Each path below is one point turned by a fixed rotation once a step. After each direction that follows a path, write how fast that rotation turns it, in degrees each step (0 if it stays still).
Each turn is a multiple of 5 degrees from 10 to 175, or 0.
path 1
[ 2.56 -1.20  1.96 -3.54 -3.77  2.44 -1.53 -5.30 -0.89  1.24 -1.08  0.45
 -2.80 -2.41  1.36 -0.11  0.14 -1.77 -2.42  4.85 -1.14 -1.63]
[ 3.84 -1.16  0.96 -1.35 -1.64  2.37 -1.11 -4.34 -0.82 -0.86 -2.45 -1.08
 -4.53 -2.20  3.83 -1.14 -0.99 -2.40 -2.95  3.51 -2.11  0.16]
[ 2.01 -1.36 -0.12  0.72 -2.77  0.86 -0.30 -3.43 -3.83 -2.80 -3.57 -1.56
 -2.85 -3.65  3.19 -0.76 -0.45 -1.22 -2.92  3.86 -3.28 -0.80]
[ 2.13 -1.28  1.60  1.16 -3.35  0.23 -1.27 -2.93 -5.09 -1.29 -1.01  0.15
 -1.85 -4.20  2.29 -2.52  1.12 -0.68 -0.81  5.56 -0.91 -1.80]
[ 2.57  1.21  3.08  1.09 -3.90  0.04 -2.13 -3.64 -1.50 -1.23 -1.44  0.94
 -3.25 -3.87  2.11 -1.97 -0.83 -0.05 -0.21  6.37  1.10  0.61]
[ 1.61  2.45  1.46 -1.33 -5.78  0.48 -1.20 -4.08  0.46 -1.40 -2.63  0.19
 -1.91 -3.84  0.63  0.62 -1.43 -0.69 -2.13  5.72 -0.71 -0.17]
[ 2.24 -1.08  1.46 -3.61 -4.69  1.93 -0.86 -4.54 -0.61  0.22 -0.79 -0.34
 -1.63 -3.15  1.11 -0.40 -0.54 -1.95 -3.39  4.77 -1.06 -2.70]
[ 3.54 -2.82  1.90 -1.36 -1.81  2.58 -1.62 -4.30 -0.86 -0.49 -1.39 -0.58
 -4.09 -2.65  4.32 -0.95 -1.56 -1.88 -3.14  3.20 -1.63 -0.85]
[ 2.28 -1.52  0.39  1.19 -2.68  1.14 -1.27 -3.66 -3.50 -2.30 -3.64 -0.65
 -3.43 -3.65  3.60  0.38 -1.00 -1.10 -2.93  3.22 -3.29  0.22]
[ 1.43 -0.69  1.42  1.03 -3.26  0.48 -1.10 -3.30 -5.69 -0.98 -1.67  0.48
 -2.21 -3.95  1.33 -1.47  1.61 -0.60 -0.71  5.55 -2.07 -1.05]
[ 2.84  1.88  2.60  0.15 -3.39  0.96 -1.46 -3.71 -2.10 -0.45 -1.19  0.45
 -3.55 -3.46  1.51 -2.74  0.17 -0.66 -0.04  6.43  0.88  0.54]
Speeds:
[-2.27 -1.61  1.57  0.13 -0.55 -0.08  0.66  0.86  0.56 -0.04 -0.40 -0.87
 -0.85 -0.17 -1.45 -0.72  0.70 -0.07 -0.74 -1.27  0.85  1.10] | 0
[ 1.14 -1.12  1.52 -0.40  1.34  0.62 -0.58 -0.24  0.01  1.49  1.66  0.59
 -0.70  0.41  0.67 -1.78  0.50 -0.23  0.91  0.40  1.52 -0.24] | 115
[-0.14 -0.12  0.99 -0.71 -1.58 -0.55 -0.53 -0.07  2.33 -0.20  1.02  1.03
  1.20 -0.48 -0.07  0.89 -1.75  0.58 -0.40  0.16  1.37 -0.91] | 55
path 2
[ 0.00  1.42 -3.43  2.42 -4.97 -1.41  1.06 -1.94 -4.26  2.61  1.13  1.95
 -3.49  2.18 -1.82  0.55  2.19 -0.82 -2.49  0.55  2.07  4.00]
[-0.39  1.56  1.22  2.68 -2.59  0.57  4.29 -3.07 -5.73 -0.09  4.17  4.00
 -1.63  0.78  0.72  0.56  1.31 -1.71 -3.02 -0.50  2.01  1.22]
[-2.53  0.92 -2.32  1.95 -0.39 -3.29  0.46 -1.05 -6.00  1.27  4.33  0.73
 -2.13  0.80  0.07  3.44  0.19 -2.48 -3.34  1.90  1.96  3.27]
[-4.23  2.16 -0.41  2.29 -1.92 -1.34  2.41 -1.80 -5.23 -2.98  3.95  1.55
 -1.20  2.52 -2.24 -0.47  1.88 -2.52  0.08  1.36 -0.88  3.64]
[-0.30  3.62 -2.07  0.68 -0.51 -2.94  0.74 -3.05 -2.53 -0.44  4.26  2.64
 -3.28  1.52 -3.43  0.72 -2.82 -4.20 -1.50  0.79  1.45  2.90]
[-1.64  0.34  2.36  3.92  2.33 -2.21  0.99 -2.70 -3.59 -1.50  4.51  2.58
 -3.22  1.90 -2.70  0.71  0.92 -4.43 -1.54  1.55 -1.16 -0.81]
[-2.54  1.21 -2.57  4.01 -0.59 -3.05 -2.96 -0.89 -2.48  0.35  1.70  0.89
 -4.43  1.35 -5.34  0.08  1.08 -4.01 -1.31  0.83  0.10  1.46]
[ 0.56  0.90  0.28  3.60 -2.37 -0.56 -0.17 -3.47 -3.18 -1.23  3.20  3.72
 -1.86  1.29 -5.08 -2.36  2.74 -4.18 -1.34 -1.63  0.68 -1.18]
[ 0.07 -0.45 -1.16  3.65 -0.21 -2.38 -2.87 -1.16 -3.74  0.16  3.17  2.80
 -2.63 -1.24 -2.74  0.56  0.08 -4.07 -4.42 -1.15  4.10 -1.16]
[-1.57 -3.31 -0.26  3.94 -0.99 -2.49 -1.71 -1.15 -5.70 -3.34  2.92  1.79
  0.09  0.54 -2.81 -1.01  4.55 -2.02 -1.92  0.68  1.75 -0.45]
[-0.62 -0.51 -3.16  2.14 -3.20 -2.54 -1.99 -1.14 -3.28 -3.77  1.98  2.63
 -0.98 -0.16 -3.49 -2.39 -0.76 -2.10 -1.92  0.13  5.04  2.48]
Speeds:
[-0.58 -0.32 -0.81 -0.73 -1.36  0.42 -0.19  0.43 -1.84  0.14  0.58 -0.08
  1.84 -1.13  1.50  0.29  1.15  0.20 -0.84 -1.33  1.54 -0.24] | 45
[ 0.00 -1.24  1.24  0.83  2.40 -0.68 -0.28  0.41 -0.63  0.58  0.64 -0.28
 -0.34 -0.65  1.54  1.80 -0.23 -0.25 -1.14  0.73  0.01 -1.15] | 110
path 3
[-1.57 -3.33 -0.21 -1.13 -1.72  4.08 -0.98 -2.49 -1.21  0.91 -3.04 -0.82
 -1.45 -0.01 -0.78 -4.94  3.80  2.21 -2.85  2.83  1.49  4.97]
[-1.20 -3.43 -0.47 -0.48 -1.96  6.08 -0.39 -1.59 -1.20 -0.23 -3.23  0.37
 -2.50 -0.31 -0.55 -3.77  2.96  1.81 -1.89  0.29 -0.92  6.60]
[-2.24 -2.21  0.50 -0.28 -0.55  6.61 -0.49  0.35 -2.28  0.56 -1.32  1.27
 -0.81  0.39 -0.54 -2.91  1.55  3.03 -1.15  2.22 -0.95  6.98]
[-2.30 -1.31  0.84 -1.70 -0.18  5.78 -1.42 -0.49 -2.38  1.48 -1.50  1.24
 -0.17  2.00 -0.87 -3.56  1.96  3.80 -2.73  4.41  0.72  5.38]
[-2.04 -1.49  0.31 -1.85 -0.80  5.64 -1.84 -2.68 -0.44 -0.15 -3.80  1.21
 -2.21  1.94 -1.38 -4.55  2.93  3.39 -3.43  2.85  0.43  3.43]
[-1.93 -2.35 -0.14 -0.59 -0.21  7.00 -0.82 -1.46 -0.10 -1.38 -3.95  2.33
 -2.88  1.87 -1.55 -3.65  2.26  2.36 -1.91  0.68 -1.98  4.56]
[-3.17 -1.82  0.84  0.14  1.56  7.13 -0.62  0.71 -1.07 -0.73 -2.57  3.41
 -0.25  2.45 -1.52 -2.65  0.73  2.76 -1.62  2.01 -1.83  5.37]
[-3.17 -1.97  1.40 -0.91  2.20  5.17 -1.19 -0.41 -0.85  0.08 -2.99  2.63
  0.77  3.61 -2.31 -3.63  1.48  3.29 -2.92  3.87  0.95  3.70]
[-2.30 -3.05  0.58 -0.98  1.55  4.41 -0.92 -2.32  0.91 -0.82 -5.18  2.01
 -0.87  3.17 -2.59 -4.44  2.95  2.00 -3.18  2.53  0.94  2.55]
[-2.02 -4.61  0.13  0.50  1.93  5.16  0.17 -0.95  0.91 -1.99 -5.22  2.49
 -1.21  2.04 -2.55 -3.32  2.04  0.86 -1.65 -0.33 -0.78  4.10]
[-2.81 -4.65  1.16  1.07  3.07  4.83  0.79  1.30 -0.68 -0.99 -3.32  2.98
  1.38  2.10 -2.68 -2.83  1.04  1.52 -1.29  1.34 -0.53  5.61]
Speeds:
[ 0.78  0.78  0.51 -1.73  1.67 -1.23 -0.35  0.79 -0.83  0.02  0.51 -1.01
 -0.40  0.74 -0.06  0.59  2.08 -0.44 -0.37 -1.07 -1.59  0.10] | 0
[ 0.58 -0.56 -0.77 -0.25 -1.05 -0.27 -0.18 -1.90  1.27 -0.74 -1.72 -0.65
 -1.89 -0.40 -0.09 -0.82  1.10 -0.68 -0.33 -1.29 -0.08 -1.16] | 90
path 4
[ 6.88 -0.19  1.46 -2.33  2.60  4.45  0.77  1.48 -0.53  2.07 -4.45 -0.79
 -0.79 -0.94  2.66 -2.78 -0.07  1.27 -1.81  0.72 -1.05  2.19]
[ 5.02  0.40  1.77 -2.01  4.36  3.46 -1.72  2.31  1.50  0.79 -4.93 -2.70
 -2.09  0.97  1.26 -4.85  0.78 -0.19 -0.27 -1.29  1.21 -2.43]
[ 6.37 -0.74  1.87 -2.15  2.10  4.26 -0.62  0.14  0.68  3.58 -5.45 -0.08
 -0.87 -0.53  2.78 -1.49 -2.91  1.66 -2.53  0.95  1.54 -0.17]
[ 6.28  0.66  2.21 -2.65  2.71  5.44 -0.99  3.24  1.23 -0.38 -3.89 -0.91
 -0.99 -0.67  1.07 -4.98  0.98 -0.56 -0.72 -1.31  0.41  0.89]
[ 6.04 -0.96 -0.64 -2.27  4.07  3.37  0.66  0.14  1.17  2.51 -5.30 -2.22
 -0.64  0.95  2.34 -2.68 -2.98  0.08 -1.14 -0.45  1.61 -2.36]
[ 5.65  1.25  2.07 -2.25  2.07  6.21 -2.32  2.58  0.54  2.40 -4.95  1.07
 -0.72 -1.23  0.79 -2.50 -0.73 -1.46 -1.83  0.00  1.63  1.21]
[ 5.88 -0.46  0.42 -3.14  2.66  4.22  0.62  1.36  3.18 -0.46 -3.91 -2.10
  0.63  0.50  1.89 -4.32 -3.17 -0.25 -0.90 -2.27  1.38 -1.31]
[ 5.67  1.16 -1.19 -2.73  3.42  5.55  0.13  2.10 -0.80  3.79 -4.78 -0.27
 -0.32 -0.41  1.50 -1.57 -1.60 -2.42 -1.23  0.68  0.85  0.93]
[ 4.17  0.80  1.95 -3.05  1.81  4.84 -2.64  2.63  3.87  0.59 -4.50 -0.36
  0.03  0.29  0.20 -3.52 -2.51 -2.24 -1.69 -1.97  2.52 -1.41]
[ 6.10  0.27 -1.38 -3.72  1.65  5.38  1.88  1.02  1.13  2.56 -3.98 -0.33
  1.45 -0.42  2.29 -2.00 -4.40 -1.18 -1.74 -0.40  0.04  1.52]
[ 3.69  2.66 -0.35 -3.60  3.05  5.03 -1.75  3.70  1.72  1.63 -4.53 -1.03
 -0.26  0.33  0.18 -3.49 -0.48 -4.31 -0.95 -1.28  1.11 -0.89]
Speeds:
[-0.43 -0.71  0.34 -0.16  0.21 -1.22 -0.10 -0.49  2.08 -1.21  0.00 -1.21
  0.21  1.12  0.10 -0.97 -1.15  0.51  0.25 -1.27  0.68 -2.25] | 155
[-1.05  0.35  0.23  1.85 -1.49  1.53  1.18 -0.06 -0.75 -0.35 -1.00  0.06
 -2.01  0.33  0.87 -0.40 -0.65 -0.49 -0.08 -1.09 -0.95 -0.83] | 0
